Here are some numbered points:
[-1.  -0.8  1.   0.1  0.6  1.4 -0.8 -0.5] 0
[-0.3  0.6  1.  -1.   0.   1.  -0.1 -2.2] 1
[-1.   1.1 -0.3  0.1  0.2 -0.5  0.8 -0.5] 2
[ 2.1 -0.2  0.3  0.  -0.3 -0.6 -0.7 -1.2] 3
[ 0.1 -0.3 -0.2 -2.3  0.3  2.9 -1.7  1.4] 4
[ 0.5  0.5 -0.4  1.3  0.1 -1.3 -1.   0. ] 5
[-0.1 -0.7 -0.2  0.8  1.   0.6 -0.2 -0.5] 6
[-1.6 -0.1  1.3  0.7 -0.5 -0.2  0.8 -1. ] 7
[-0.3  0.8  0.1 -0.2  0.7  0.2 -0.8 -1.2] 8
[-0.8  0.  -0.4  0.8  0.1 -0.4 -0.9  2. ] 9
[-1.6  1.5 -0.3 -0.3  0.1  0.9 -0.4 -0.1] 10
[ 0.1 -0.4 -0.3 -0.9 -0.5 -0.9  2.8  0.7] 11
[-0.2  1.3  0.6 -1.2  0.  -0.8 -0.7 -0.4] 12
[-0.5 -0.2  0.3  0.8  0.5 -0.7  0.7 -0.9] 13
[-0.2 -0.2  0.1 -0.9  1.  -0.2  0.   0.3] 14
[-0.7  0.1  0.9 -0.1  0.5  0.2 -0.1 -1.5] 15
[-1.   1.  -0.9 -0.3  0.5  1.1  0.5 -0.4] 16
[ 1.9 -0.6  0.3  0.3 -0.6 -0.5  0.8 -1.8] 17
[-0.4 -0.2  0.6 -1.9  0.5 -0.2 -0.1  1.1] 18
[-1.2 -0.8  0.   1.9  0.2  0.   0.7  0. ] 19
[ 0.8 -0.1 -0.3  0.3  0.4 -0.9  0.8 -0.8] 20
[-0.9 -0.6 -0.2  0.3 -1.2  0.3 -0.3  3.5] 21
[ 2.3  0.3  0.1 -0.3 -0.6  0.  -1.  -1.6] 22
[ 1.4 -1.1 -0.5  1.8 -0.5 -0.5  0.6 -0.2] 23
[-0.3  0.1 -0.3  0.3 -1.8 -0.3 -1.1  3.6] 24
[-0.5  0.1  0.1 -0.4 -1.  -1.1 -0.4  3.1] 25
[-1.2 -0.5  0.1  1.8 -1.3 -1.3  1.6  1.7] 26
[ 1.1 -0.4 -0.2 -0.2  0.8  0.7 -0.5 -1.1] 27
New points follow, each followed by the numbers of its two nearest points above, looking only along the 3 directions in which the numbered points spread most, nearest first.
[-0.6 -0.3 -0.3 -1.   0.5  0.   1.9  0.2] -> 2 6
[-0.5 -0.2  0.8  1.1  0.5  0.2 -1.3 -1. ] -> 6 8
[-0.8 -0.5  0.3 -0.3  0.8 -0.2  0.7  0. ] -> 2 6
[-0.5 -0.2  0.1 -1.2  0.  -0.8  0.2  2.3] -> 9 25
[-0.2 -0.9 -1.1 -0.3  0.5  3.2 -0.1  0.6] -> 18 0
[ 0.3  0.1  0.6 -1.   0.  -1.8  0.7  0.2] -> 5 6
[ 0.5 -0.1 -0.9 -0.8  0.9  0.9  0.2  0. ] -> 12 14
[ 0.8 -0.8 -0.1 -1.6  0.8  0.8 -0.2  0.4] -> 12 14
[-0.5 -0.2 -0.2 -1.   0.9  0.5 -0.5  1.2] -> 18 14
[ 1.3  1.2  0.2 -1.9 -0.9 -1.4 -0.1  0.3] -> 5 12
[-1.3  0.2  1.   2.  -0.4 -0.4 -1.  -0.6] -> 2 13
[ 0.  -1.   1.  -0.1  0.6  0.6 -0.7 -0.6] -> 12 8
[ 0.3 -0.4 -1.   0.3  0.2  0.2  2.  -0.4] -> 13 20
[ 0.5 -0.4 -1.  -0.5  0.8  2.5 -0.4 -0.2] -> 12 8
[ 2.4 -0.3  0.5 -0.7 -1.1 -0.9  0.4 -1. ] -> 3 17
[-1.3  0.7  0.9 -0.4 -1.3 -1.2 -0.5  2.2] -> 9 25
[ 0.6  1.2 -0.8  1.5 -0.4 -0.6 -0.6 -0.9] -> 20 5
[-1.2  0.5 -0.2 -0.3  0.5  0.1 -1.1  1.4] -> 18 9
[ 1.4  1.  -0.7 -0.7 -0.1  0.6 -0.3 -1.5] -> 27 22
[ 0.2  0.  -0.4 -0.7 -0.2 -0.5  2.8 -0.7] -> 13 20
[ 0.6  0.5 -0.4  0.7  0.5  0.6 -2.  -0.7] -> 27 12
[ 0.6 -0.8 -0.5 -0.2  0.8  1.5  0.5 -1. ] -> 8 27
